One turn moves every row onto another: examples first, then more rows asked
j200: [ 0.82  3.37  2.38 -2.25 -0.33 -0.75 -1.38  1.36  3.28  0.36  0.54 -0.63
 -1.92 -0.89  0.67  1.87]
j854: [ 0.90 -3.16  1.13  0.85  0.32  3.84 -2.72 -1.17 -0.18 -1.67  0.09 -0.89
 -1.32 -0.43 -1.01  0.53]
j745: [ 2.40  0.03 -2.13  2.89 -0.64 -0.24 -0.26  4.58  0.80 -2.40  0.41  0.37
 -1.53  1.56 -2.64 -1.74]
j176: [ 1.83 -1.39 -1.02  0.31 -3.43 -0.98 -3.37  0.34  1.99 -4.73  2.28 -2.05
  2.29  0.80  0.15 -0.16]
j967: [-0.02 -3.17  0.68 -1.62  0.57 -1.51 -1.14  1.52 -2.86 -1.80 -2.12  2.04
  1.85  1.43 -3.21 -0.15]
j500: [ 5.30  2.17 -1.64 -1.47 -2.28 -0.37 -1.67  2.06 -0.87 -4.16 -0.51 -0.14
  0.87 -0.30 -1.17  0.72]
j45: [ 1.14  0.58 -2.79 -1.32 -0.47  0.98  1.27 -1.32  2.88 -2.03 -1.02  1.33
  1.48 -2.58  0.69 -0.23]
j858: [-2.40 -2.30  0.00 -0.67  0.62 -3.04 -1.78 -1.28  3.50 -0.52  1.80 -2.06
  0.48  2.42 -1.72 -0.49]
j28: [ 1.44 -1.04 -0.47  2.54  0.03 -3.17  0.66  1.35  1.32  0.85  2.35 -2.45
  0.93 -1.04  0.70 -1.99]
j558: [ 4.65  1.30 -0.47 -1.11 -0.22  2.00 -1.26  1.27 -2.28 -2.70 -1.50 -0.45
 -1.65 -0.32 -3.32  0.75]
j104: [ 0.49  1.81 -0.75 -0.56  0.64 -1.89 -4.17 -0.90  0.77 -1.38 -4.32  0.52
  1.42  2.22 -1.65 -0.22]
j827: [ 0.49  1.78 -0.72 -0.58  0.67 -1.66 -4.22 -0.98  0.71 -1.17 -4.40  0.53
  1.45  2.09 -1.51 -0.08]
j999: [ 0.60  3.36  2.56 -2.16 -0.95 -1.82 -1.84  1.31  3.06 -0.12  1.11 -2.41
 -2.47  0.38 -1.38  1.30]
j766: [ 2.52 -0.04 -2.17  2.90 -0.05  0.75  0.02  4.51  0.93 -2.06 -0.15  1.83
 -1.14  0.51 -0.84 -1.36]
j52: [ 0.39  0.29 -1.94 -0.95 -0.85 -0.59  0.25 -1.74  1.74 -2.83 -0.06 -3.03
 -1.14  0.74 -5.45 -1.81]
j570: [ 1.52 -1.36  0.72 -3.92  0.43 -1.52 -0.19  0.42  0.11 -2.60  3.62 -0.71
 -1.48 -0.15 -1.09  3.76]
j740: [ 1.05 -1.70  0.32  2.57  1.23 -2.05  0.80  0.95  0.61  1.61  1.76 -2.61
 -0.43 -1.05 -0.20 -1.99]
j230: [ 1.40 -1.35  0.69 -3.91  0.27 -1.53 -0.24  0.46  0.17 -2.70  3.71 -0.51
 -1.28 -0.18 -0.87  3.75]
j85: [-2.23 -2.47 -0.04 -0.87  1.56 -1.25 -1.03 -1.34  3.69  0.53  0.81  0.69
  1.08  0.58  1.38  0.47]
j741: [ 0.43 -2.56 -0.30 -1.86 -0.72 -3.05 -1.23  1.95 -1.87 -2.78 -1.30  2.17
  3.43  1.39 -2.08 -0.16]

j827 goes to j570
j858 goes to j500
j967 goes to j999
And these:
j45 goes to j854
j28 goes to j766

